[[ 25.0  16.9   2.8]
 [-43.1  -0.9   4.6]
 [-57.7   5.2   2.4]
 [-56.6   9.0   1.4]]
|
[[ 25.0  16.9   2.8]
 [-43.1  -0.9   4.6]
 [-56.6   9.0   1.4]
 [-57.7   5.2   2.4]]

[[-21.6   0.5 -54.1 -25.2  52.7 -49.8 -14.5  17.8   4.0  35.3]
 [ 30.9 -41.3  19.3  27.8  29.2  24.8 -33.0   7.5 -13.1 -44.4]
 [-42.1 -18.9  57.3 -48.4  10.3  52.6  -5.7   6.1 -14.7 -20.8]]
|
[[ 30.9 -41.3  19.3  27.8  29.2  24.8 -33.0   7.5 -13.1 -44.4]
 [-21.6   0.5 -54.1 -25.2  52.7 -49.8 -14.5  17.8   4.0  35.3]
 [-42.1 -18.9  57.3 -48.4  10.3  52.6  -5.7   6.1 -14.7 -20.8]]

[[  5.4 -34.4  24.0  -4.8  -9.9 -41.4   4.5 -15.9  62.4  13.1 -52.4  27.6]
 [-29.9  -3.9 -25.9  -1.3   0.2  10.1 -34.7   3.7  24.1 -28.6  33.9  -1.1]
 [ 19.8 -15.7  17.9  13.9  10.1 -24.0  18.9  11.8   4.3  17.5 -21.8   2.3]
 [ -2.1  -8.3  -7.9  26.2  23.4  -6.3  -6.8  31.0  -1.4  -5.7  16.8  -8.4]
 [ 41.8 -20.7  34.3  -5.2  -5.6  -8.0  42.9  -9.1 -11.0  40.2  10.9  -6.4]
 [-14.2  17.4  -2.0 -30.0 -26.6   9.2  -8.5 -36.0   9.9  -7.7 -29.6  15.0]
 [ 33.0  -8.7  23.4  -9.5  -7.7   5.5  34.4 -10.7 -21.9  30.1  23.7 -11.2]
 [-20.7   3.7 -27.6  50.0  45.3  -7.9 -26.5  59.5  -8.1 -25.2   6.5  -9.7]]
|
[[ 41.8 -20.7  34.3  -5.2  -5.6  -8.0  42.9  -9.1 -11.0  40.2  10.9  -6.4]
 [ 33.0  -8.7  23.4  -9.5  -7.7   5.5  34.4 -10.7 -21.9  30.1  23.7 -11.2]
 [ 19.8 -15.7  17.9  13.9  10.1 -24.0  18.9  11.8   4.3  17.5 -21.8   2.3]
 [  5.4 -34.4  24.0  -4.8  -9.9 -41.4   4.5 -15.9  62.4  13.1 -52.4  27.6]
 [ -2.1  -8.3  -7.9  26.2  23.4  -6.3  -6.8  31.0  -1.4  -5.7  16.8  -8.4]
 [-14.2  17.4  -2.0 -30.0 -26.6   9.2  -8.5 -36.0   9.9  -7.7 -29.6  15.0]
 [-20.7   3.7 -27.6  50.0  45.3  -7.9 -26.5  59.5  -8.1 -25.2   6.5  -9.7]
 [-29.9  -3.9 -25.9  -1.3   0.2  10.1 -34.7   3.7  24.1 -28.6  33.9  -1.1]]

[[ 18.6  -5.4 -67.1]
 [ 13.3  -4.1 -50.3]
 [-18.6   6.5  68.3]
 [ 12.8  -4.0 -45.9]
 [ -8.6   2.9  32.2]
 [ -4.1   1.2  14.5]
 [ -4.0   0.6   9.3]]
|
[[ 18.6  -5.4 -67.1]
 [ 13.3  -4.1 -50.3]
 [ 12.8  -4.0 -45.9]
 [ -4.0   0.6   9.3]
 [ -4.1   1.2  14.5]
 [ -8.6   2.9  32.2]
 [-18.6   6.5  68.3]]

[[-19.7 -11.0]
 [-39.3 -28.0]
 [ 55.4   1.6]
 [-40.3  -2.5]
 [ 45.8   6.0]
 [ 25.8  -8.8]]
|
[[ 55.4   1.6]
 [ 45.8   6.0]
 [ 25.8  -8.8]
 [-19.7 -11.0]
 [-39.3 -28.0]
 [-40.3  -2.5]]

[[  3.0  12.0  35.2  23.3  60.0 -11.2 -50.8  -1.6  14.9 -52.4]
 [ -1.9  25.9  15.5  19.5 -19.7 -14.2 -26.4  23.6   0.1 -44.7]
 [-19.5  57.1  64.8 -18.2   7.6   5.7  -5.9   9.4 -27.2 -30.2]
 [-14.8   1.4   2.2 -68.7 -14.3  20.3  32.9 -11.5 -41.1  50.4]
 [ 12.0 -32.0 -45.7  30.5 -27.8  -1.0  27.5  -6.0  25.6  20.8]
 [ 18.9 -44.5 -33.7  35.6  32.6  -5.9  -6.6 -17.2  35.2   8.4]
 [-12.0  45.5  65.8  25.7  32.1  16.5  22.0 -14.1   1.1 -11.9]]
|
[[ 18.9 -44.5 -33.7  35.6  32.6  -5.9  -6.6 -17.2  35.2   8.4]
 [ 12.0 -32.0 -45.7  30.5 -27.8  -1.0  27.5  -6.0  25.6  20.8]
 [  3.0  12.0  35.2  23.3  60.0 -11.2 -50.8  -1.6  14.9 -52.4]
 [ -1.9  25.9  15.5  19.5 -19.7 -14.2 -26.4  23.6   0.1 -44.7]
 [-12.0  45.5  65.8  25.7  32.1  16.5  22.0 -14.1   1.1 -11.9]
 [-14.8   1.4   2.2 -68.7 -14.3  20.3  32.9 -11.5 -41.1  50.4]
 [-19.5  57.1  64.8 -18.2   7.6   5.7  -5.9   9.4 -27.2 -30.2]]
